X =
array([[57, 60, 64, 71, 73, 59],
       [64, 72, 44, 68, 70, 40],
       [64, 70, 47, 65, 66, 45],
       [59, 57, 68, 63, 61, 65],
       [61, 65, 55, 68, 69, 51],
       [74, 66, 47, 27, 24, 67],
       [54, 55, 73, 74, 76, 66],
       [50, 48, 85, 77, 77, 74],
       [74, 67, 45, 28, 26, 65],
       [52, 54, 75, 77, 79, 65],
       [76, 77, 30, 37, 35, 46]])
Indices start at 1.
The entry just right of the smallest entry -> 67
The entry in the top-left corner: 57
Report the entry just left of 26.
Answer: 28
The entry in row 2 and column 2 -> 72
The bottom entry of the column that holds the largest entry -> 30
The bottom-left entry is 76
The top entry of the column that holds the smallest entry: 73
Report the entry just left of 79.
Answer: 77
The entry in the bottom-right corner: 46
Report the entry in the top-right corner.
Answer: 59
The entry directly above 27 is 68
The entry at row 1, column 2 -> 60
The top entry of the column that holds the largest entry -> 64
The entry just left of the smallest entry -> 27
Report the entry at row 2, column 1.
Answer: 64
The entry just left of 30 -> 77
The smallest entry is 24
The entry just left of the largest entry -> 48
Report the entry just left of 35.
Answer: 37
The entry directly above 28 -> 77
Report the entry in row 3 and column 2.
Answer: 70
Report the entry directly above 69.
Answer: 61
Report the entry at row 3, column 1.
Answer: 64
Report the bottom entry of the column that holds the smallest entry.
Answer: 35
Report the entry directly above the smallest entry.
Answer: 69
The entry just right of 26 is 65

grid = array([-1.241, -0.426,  1.483, -0.913])
The 2nd largest entry -> -0.426
The second entry from the right: 1.483
Which number is the first entry from the left? -1.241

B =
[[526 518 752 494 370 432 204 611 511 561 744 390 401]
 [481 491 484 534 544 532 578 483 501 516 461 531 560]
 [423 498 547 504 561 451 557 525 507 506 391 633 641]
 [434 489 575 582 414 451 425 556 476 413 558 507 528]
 [409 478 529 589 443 504 536 479 496 444 517 435 572]
 [665 530 574 349 670 508 446 487 447 800 631 440 525]
 [529 515 591 437 608 489 540 435 509 638 472 538 625]
 [399 467 475 623 433 604 597 490 540 405 530 403 530]
 [429 482 366 576 512 587 649 537 557 412 391 542 513]
 [560 544 481 448 517 539 514 471 551 572 550 415 433]
 [591 488 545 464 577 535 479 526 445 643 631 441 499]
 [500 485 496 600 394 491 403 555 462 416 592 462 427]
 [389 443 373 638 552 583 731 489 493 376 326 622 640]
 [496 483 541 538 500 482 475 507 493 475 452 573 537]]
Counting starts at 1.
The entry just left of 555?
Answer: 403
The top entry of the column that holds the smallest entry?
Answer: 204
The entry at row 1, column 2?
Answer: 518
The entry in row 1 and column 1: 526
The entry in the bottom-left corner: 496
The entry at row 3, column 2 -> 498
The entry just left of 516?
Answer: 501
The entry in row 3 and column 1 is 423
The entry at row 2, column 1?
Answer: 481
The entry just left of 452?
Answer: 475
The bottom-right entry?
Answer: 537
The largest entry -> 800
The entry just left of the largest entry?
Answer: 447
The entry directly below the smallest entry?
Answer: 578
The entry in row 1 and column 3: 752
The top entry of the column that holds the largest entry?
Answer: 561
The entry in row 3 and column 3?
Answer: 547
The entry directly above 665: 409
The entry just right of 204 -> 611
The entry directly below the largest entry?
Answer: 638
The entry directly above the largest entry -> 444
The entry directly above 528?
Answer: 641
The entry directly above 547?
Answer: 484
The entry directly below 531 -> 633
The bottom entry of the column that holds the smallest entry?
Answer: 475

M =
[[-0.17 +2.46 -5.94 -0.87 -2.50 -3.64]
 [-2.12 -0.67 -2.59 -1.78 +0.04 -0.52]
 [-1.35 +0.86 -4.59 -1.51 -1.25 -2.17]
 [-0.40 +0.65 -2.01 -0.49 -0.84 -1.27]
 [-2.43 -2.05 +0.21 -1.60 +1.23 +1.17]
 [+0.01 +0.55 -1.60 -0.25 -0.43 -0.70]
 [-0.10 -1.11 +2.06 +0.14 +1.17 +1.60]]
Counting starts at 1.
Read off the entry at row 1, column 2.
+2.46
Read off the top entry of the column that holds the smallest entry.
-5.94
Read off the bottom-left entry.
-0.10
The entry in row 2 and column 1 -> -2.12
Read off the top-right entry.
-3.64
The bottom-right entry: +1.60
Read off the entry in row 1 and column 1.
-0.17
The entry just right of +0.86: -4.59
Read off the entry at row 2, column 2.
-0.67
The entry just left of -2.05 is -2.43
Read off the entry just right of -4.59.
-1.51
The entry directly above -0.43 -> +1.23
The entry in row 3 and column 1: -1.35
The entry just left of +1.60 is +1.17
The bottom entry of the column that holds the largest entry -> -1.11
Read off the entry directly below -4.59.
-2.01
